In the data rows, 128 means zero.
Here are some points, one per row:
[128 116  51 126 171 109 137  82  34 160 184 121 141 138 160  90 190 123
 157 189  99 186 121  48 122 172 151  93  98 209  74  80]
[177 130 188 162  70  99 156 139  99 171 113 139 177 155 142  63 111 143
  91 162 159 176 155 143 149 156 105 149 146  76 202 178]
[119 176 176 150 153 113 173 138 174  96 157 151 193 112 168 195 100 190
 163  86 152 136  73 170 204 116 101  89  93  78 112 151]
[105 176 111  80 164  80 111  97 179 185 177 102  76 142 107 132 126 142
 167  70 106 151 110  87 146  93  44 155 197 183 149 186]
[ 32 201  61 109  78 104 114  72 120 124  88  46 153  64 166 164 147 128
 107 111  70 183 118 124  29  78 147 138 163  78 184 105]
[136  54 119 137  97 129 144 159 116  45  75 105  49 122  66  89 169 151
  70  86  80 186  43  87 150  77 195 127 137 222 213 194]
[177 175 126 107 193 125 178 188 176  68 176 159  68 125  80 191  69 181
 156 180 187 144 172 202 141 176 150 198 161  82 177  51]
[150 107  50  81 148 119 126  57  84  61 131 110 124  80 188  86 150 140
 192 212  69 154  10  13  55 150 139  45  81  78 104 108]
[124  88 118 176 146 155 211 153  86 192 183 213 178 115 175 171  97 183
 167  53 189 117 205 145 121 115  95 171 200  99 203 109]
[ 91  62 206  83 150 147 130 122  61  83 166 177  84 207 110 120 186 174
 180 101 114 176  92 135 181 122 189 115  94 189  95 154]
[148  92 111 149 187 158  79 138 101 166 153 195  92 130  53 115 186  91
 196 185 117  80 217 134 111 196 175 144  90 103  71  93]
[144 167 125 151 107 183 152 128 209  70  97 137 159 122 140 171 185 168
  79 191 185 176  85 160  81 170 156 148  95  73  92  82]
[153 176 128  89 101  93  49 146 180 148 108 116 126 160  64 124  79  94
  78 188 129  69 187 150 145 147  98 161 139 192 169 180]
[ 79 190  44 190 156  77 138  85 205 154 126 142 134  92 151 107  71 155
 198  79 141 149 168 122 113 107 101  97  72  74 113  90]
[115  76 175 158 188 207 144 135 102  60 158 125 180 142 177 115 154 205
 182 124 160 166 130 133 187  98 176 113 126 214  84 185]
[129 178  93  63 116 175 172 102 158 145  87 128  97 138  93 155 179 150
  61 108  64 151 155 146  59  74 131 129  48 195 101  85]
[167  80 122 152 170  94 136 142 115 111 161 197 176 107 146 142  92  82
 166 187 174  43 102 125  98 153 102 155  95 101  60  87]
[115  95 134  76 113 166  94 174 110 144 120 160  85 108 102  87 160  86
  71  77 105 104 198 117 166  88 164 156 173  90 180 175]
[ 57 195 116 156  74 111  50 120 166  43  69 133 122  52 183 171 205  60
 101  98 135 113  44 101 194  93 131 180 160  95 174 154]
[ 94 112 116  88 165  79 169 154 213 200 172 145  93 183 101 207  86 102
 166  95 143 173 176 148  70  81 130 151 187 169 180  91]
[114  81 115 193 110 148 172 158 134 197 125 162 170 134 159  77 187 162
  60  90 152 152 157 172 121 101 175 144 130  80  53  71]
[132  91 138 135  62  93  61  85 102 142 163  32 116  65 177  99 188  97
 116 147 101  49  92  51 136 194 156 140 151  92 178 177]
[ 82  62  95 111 144 161  87 200 127 172 104  96 155 104 182 123 202  97
  73  93 177  72 132 137 105  79 136 142 162  88 202  76]
[ 99 182 147 143 187  76  72  83 133 188 160 160 173 160 179 162  85  60
 147  98 105  88 111 125 129  91 104 120  90 187 101 186]
[ 78 162  90 105 102 140  62 103 161 170  87  88  31 104  98 138 171 103
  83 116  65  73 135 168  81  79 157 100 126  50  62  55]
[137 147 131 106 107 172 171  62 160 175 165 150  87 137  72 138 190 140
 203 206  98 159 139 155 155 172 153  76 111 193 120 190]
[122 149 181 110 120 111 198 142 189  75 145 145  87 130 105 195 102 150
 191  64 109 138 118 144 159 111  85 137  98  63  68 160]
[ 57 205 115 175 138 107 143 136 151  52 173 162 182 143 153 126  58 182
 133 104 111 122  98 128  73  84 130 128 198 191 184  88]
[ 91 158 135 120 146 116 108 147 136  71 111  68  91 205  70 165  59  92
  56  90 133  66  83 174 153 105  91  94  67 161  90 166]
[104  79 123 200 211 108 125 178 119 226 154 181 156  99 159 130  75  98
 164  66 165  67 204 151 113 105 118  98  88  92  98  73]
[209  67 179 201 185 155 132 178 148  89 206 196 173  91 158 105  94  67
 151 184 186  87 156 162 101 140 117 215 187 129 135  87]
[171 166  81 158 100 130 171 217 175  77  74 146 162 199 179 164  85 182
  77 123 160 137 104 201  82 238 106 171 161 178 151 126]
[ 66 209 107 170 135 191 142 183 167 168 188  97 130 155 184 111 179 107
 186  99 134 183 145 113 121  96 134 142 143 182 192  62]
[123 212 132  51  84 133 153 106 150 153 102  68  69  54 106 111 183 125
 102 162  53 169  85 115 147 174 143 137 184  80 165 160]
[133  75  59 148  39 111  74  83  84 156 121  72 136 165 141 103  75  96
 108 205 146  70 111  55  86 138  25  82  90 183  94  65]
[119 168 143 124 159 174 102 120 168  79 193 154 219 106 164 177 177  48
 170  89 168 109 131 203 166 110 155 110 120  71 105 196]
[107 196 144 107 156 100 119 130 128 100 128 131 117 164  74 121  97  75
 180  89 108  72  60 145 197  74  70 119 172 171 192 129]
[139  68 129 124  75 175  84  93 108 170 109 146 157 182 177 123 128  92
  73  74 153  84 161 101 121 104 167 125  74 186 120  58]
[122  92 133 112 137  95  56 145 117  73 161 181 178 111 172  91  77  55
 193 185 130  87  74  77 178 145  96 131 170  96 185 169]
[188 186 130 155 105  79  82 104 169 164  89 115 140 109 168 148  63  69
 110 185 138  87 154 123 136 143 108  25 157  81  68 193]
[138 156 201 122 153 129  76 126 162 100 198 161 109 164  86 196  76  79
 139  52 125  82 110 158 154 128  93 129 133 197  73 157]
[203 164 132 161 160 174 127 225 132  85 182 174  93 131  75 227 195  77
 191 171  97  63 148 205  92 167 186 144 154  69 192  89]
[183  70  94 165 132 172 167 116 133 149 108 136 153 164 158 124 155 134
  83 156 146 176 173 108 120 175 197  85 111  84  85  85]
[105 166 112 144 103  95 129 126 145 164  66 101 179 158 185 159  72 145
  99 189 109 175 120 140 181 169 104 159 182 203 143 181]
[102  83 142 118 153  69 157  85  85  70 147 174  91  93  42 119 102 168
 173  92 116 176 115 125 157 112  90 124 102  76  75 170]
[128 166  43  40  94  55 135  88 128 153 177  95  78 108  69 120  83 140
 188 104  81 177 139 144  77  86  81  96  64 186  90  83]
[ 99  97 163 118 151 144 161 125 102  83 107 134  74 114 106 104  70  90
  45  78 168  51 137 169 165 135  94 148 105 102  86 168]
[177 196  99 138  95 146 153  69 177 169  92 118 150  78 127 175 146 155
  86 148 181 172 109 140 101 174 164 111  70  87 107  58]
[ 70 171 165  99 144 155 140 150 173 167 145 165  98 182 115 151 180 178
 192 112  88 141 147 113 149  76 169 170 159 173 186 186]
[ 92  65 148 160  87 168 186 124 113 153  86  79 179 173 145 113 154 151
 109 105 174 164 154 100 160  79 169 117 101 213  57 178]
[164  74 108 116 160 109 146 135 108  57 167 185  49 204  86 114  86 168
 135 166 114 156 116  81  74 193  95 142 165 184 176  99]
[129  82 152 155 111 101 160 147  82 173 119 121  97 128  68 135  89 166
  68  73  89 178 186 109 191  97  98 115 109  88  69 157]
[160  82 136 128 133 134 161 177 103  81 125 103 112 162  39 113  94 143
  78 169 154 194 110 148  80 167  91 187 175  65 129  90]
[111 191 115 158 106 140 107 116 149  68  81 108 178 169 127 168 164 108
  98 102 164  59  96 149  61  81 170 140  89 181  75 102]
[164  83 110 135 114 122 161 152  84 166  78 129 166 224 191 132  81 145
  93 167 125 192 176 147 140 170 107 195 166 175 147  65]
[165 134 221 138 150 112 203 150 104 131  78 153 139 136 184 118 112 170
  81 174 216 147 229 104 152 185  80 101 113 103  76 152]
[ 74  85 166  75 152  89  77 151 116 182 150 110 100  92  82  48  73 161
 207  81  76 201 122  81 132 117  91 150 136  77 171 173]
[153  77  89 142  69 101 103 158  96  30  98  76 146  77 168 109  95 182
 105 196 112 155  82 122  90 126  41 112 156 100 157  79]
[173  99 148  64 125 103 120 165 105  54  81  98 105  80  69  87  66  51
 109 173  60  92  79  71 167 169  87 168 134  96 141 147]
[137  94 151  87 157 121 195 131 103 156 139  97 128 116  42 107 203 175
  62 196 119 137 149  84 179 145 183 137 158  74 208 178]
[136  83 160 163  95  77 147 131  67 182  94  71 134  67 165 115  70 158
 123 188 149 135 116 134 162 153 126 177 180 121 163 176]
[ 95  88  86 104 151 120  91  87 111  69 176 120 129 107 195  51 147  96
 187 100 108  41  83  95  63  85 189 116  88  69  95 112]
[ 98  73 164 168  94 159  93  55  97  71  86 113 141 150 152  99 157  96
  94  88 141  75  71 110 170  89 162  91 112  75 111 160]
[101 122 137  88  79 129 156 152  65 195  72 132  67  92  89 109  35 126
  90  91 131 163 132 106  65  70 117 125 173 101 175  73]
[183 182 168 168 143 205  61  71 153 150  89  68 135  94 162 176 143  97
 104 165 146 107 178 148 169 176 154 101  99  82 119 167]
[168 178 167 185 165 176 154 116 177 188 176 131 135 180 192 119 203 142
 191 198 144 170 116 151 149 150 160 108  84 182  94 216]
[ 94  77 181 162 128 102 139 121  98 162  67 126 158  94 159 136 114 157
 106  82 153 179 182 139 118 113  66  97  72 103 102 202]
[161 186 153 102 177 170 141 139 172  75 137 180 105 183  70 172 180 170
 137  83 158 180 123 175 104 105 174  77 153 180  62  53]
[114 115 148 135 150  98 155  89  68  69 174 125 133 107 194  70  77 137
 176 101 145 175 102  93 158  60  89 118  57  79 118 185]
[172  99 104  93 180 232  94 182  69 222 165 204  98 132  46 131 157 139
 185 176 141  52 160 129 107 188 166 191 162  96 162 117]
[155 105 156  87  86 162 112 157  69 172  89 121 119 113  60 111 169 111
 119  78 123  61 175 109 168  81 167 111 126  91  62 175]
[186 171  80 121 156  37 110 104 151 157 151 106 167 137 181 121 118 182
 198 155 112 153 124 144 105 149  93 146 148 201 176  69]
[ 94 100  84 133  91 148 129 108 113 141  90  35 197  71 143 107 176 153
 101  55  78 161 118  34  89  95 144 140 163  92 180  72]
[154 111  89 187 111 145 129 173  85  64  95 121 140 211 162 105 176  84
 113  54 188  54 137 139 129  98 185 198 176 201 173 104]
[147 106 132 144 120 116  90 137  90 149  59  84 161 143 152  75 204  57
 129 151 155  81 123 115  47 198 140 114 163 218 191  92]
[125 128 155  79  88  61 102  67 172 144  94  80  81 151  92 120  77  65
  90 193  22  60 114 146 165 197  76  58  64 201 111 118]
[ 58 166 144  68  60 135  79  86 168 135 101 104  89 136  72 131 165 112
 103 117 100  50 154 106 152 104 148  80  98 194  94 150]
[165 187 154 123  72 124 125 139 145 167 153 120 155  58 177 149 152 165
  60 173 143 178 134 158 169 191 205  82  79 116  84 174]
[202 165 161 132 125 146 154 167 193 181  88 142 108 113 106 175  82 197
  88 189  97 150 153 179 183 126  89 196 144  80 175 177]
[101 104 104 157 147  94 112 118  91  81 192 165 152 103 130  95  98 162
 122  88 168 179  91 122  91 109  69  75  90  96 103  78]
[103  84  69  74 154 193 153  67 103  81 136 151 102  61  62  79 156 135
 185  87  80 168  72 145  97 135 151  83 121 103  77  78]
Along one direction, these points spread out more than along any other. Take the direction at right angles to it along which they spread out most. Go by this last direction. Where along it does each point below lie, from 0 to 99? 50 is the average, and the first point above lies past it. One standard deviation of the points above along it is 16.
[ 94  77 181 162 128 102 139 121  98 162  67 126 158  94 159 136 114 157
 106  82 153 179 182 139 118 113  66  97  72 103 102 202] 53
[167  80 122 152 170  94 136 142 115 111 161 197 176 107 146 142  92  82
 166 187 174  43 102 125  98 153 102 155  95 101  60  87] 58
[139  68 129 124  75 175  84  93 108 170 109 146 157 182 177 123 128  92
  73  74 153  84 161 101 121 104 167 125  74 186 120  58] 63
[107 196 144 107 156 100 119 130 128 100 128 131 117 164  74 121  97  75
 180  89 108  72  60 145 197  74  70 119 172 171 192 129] 22
[153  77  89 142  69 101 103 158  96  30  98  76 146  77 168 109  95 182
 105 196 112 155  82 122  90 126  41 112 156 100 157  79] 77
[183  70  94 165 132 172 167 116 133 149 108 136 153 164 158 124 155 134
  83 156 146 176 173 108 120 175 197  85 111  84  85  85] 75
[101 104 104 157 147  94 112 118  91  81 192 165 152 103 130  95  98 162
 122  88 168 179  91 122  91 109  69  75  90  96 103  78] 46
[165 187 154 123  72 124 125 139 145 167 153 120 155  58 177 149 152 165
  60 173 143 178 134 158 169 191 205  82  79 116  84 174] 61
[122  92 133 112 137  95  56 145 117  73 161 181 178 111 172  91  77  55
 193 185 130  87  74  77 178 145  96 131 170  96 185 169] 55
[144 167 125 151 107 183 152 128 209  70  97 137 159 122 140 171 185 168
  79 191 185 176  85 160  81 170 156 148  95  73  92  82] 65
[105 166 112 144 103  95 129 126 145 164  66 101 179 158 185 159  72 145
  99 189 109 175 120 140 181 169 104 159 182 203 143 181] 59
[ 58 166 144  68  60 135  79  86 168 135 101 104  89 136  72 131 165 112
 103 117 100  50 154 106 152 104 148  80  98 194  94 150] 32
[119 176 176 150 153 113 173 138 174  96 157 151 193 112 168 195 100 190
 163  86 152 136  73 170 204 116 101  89  93  78 112 151] 31
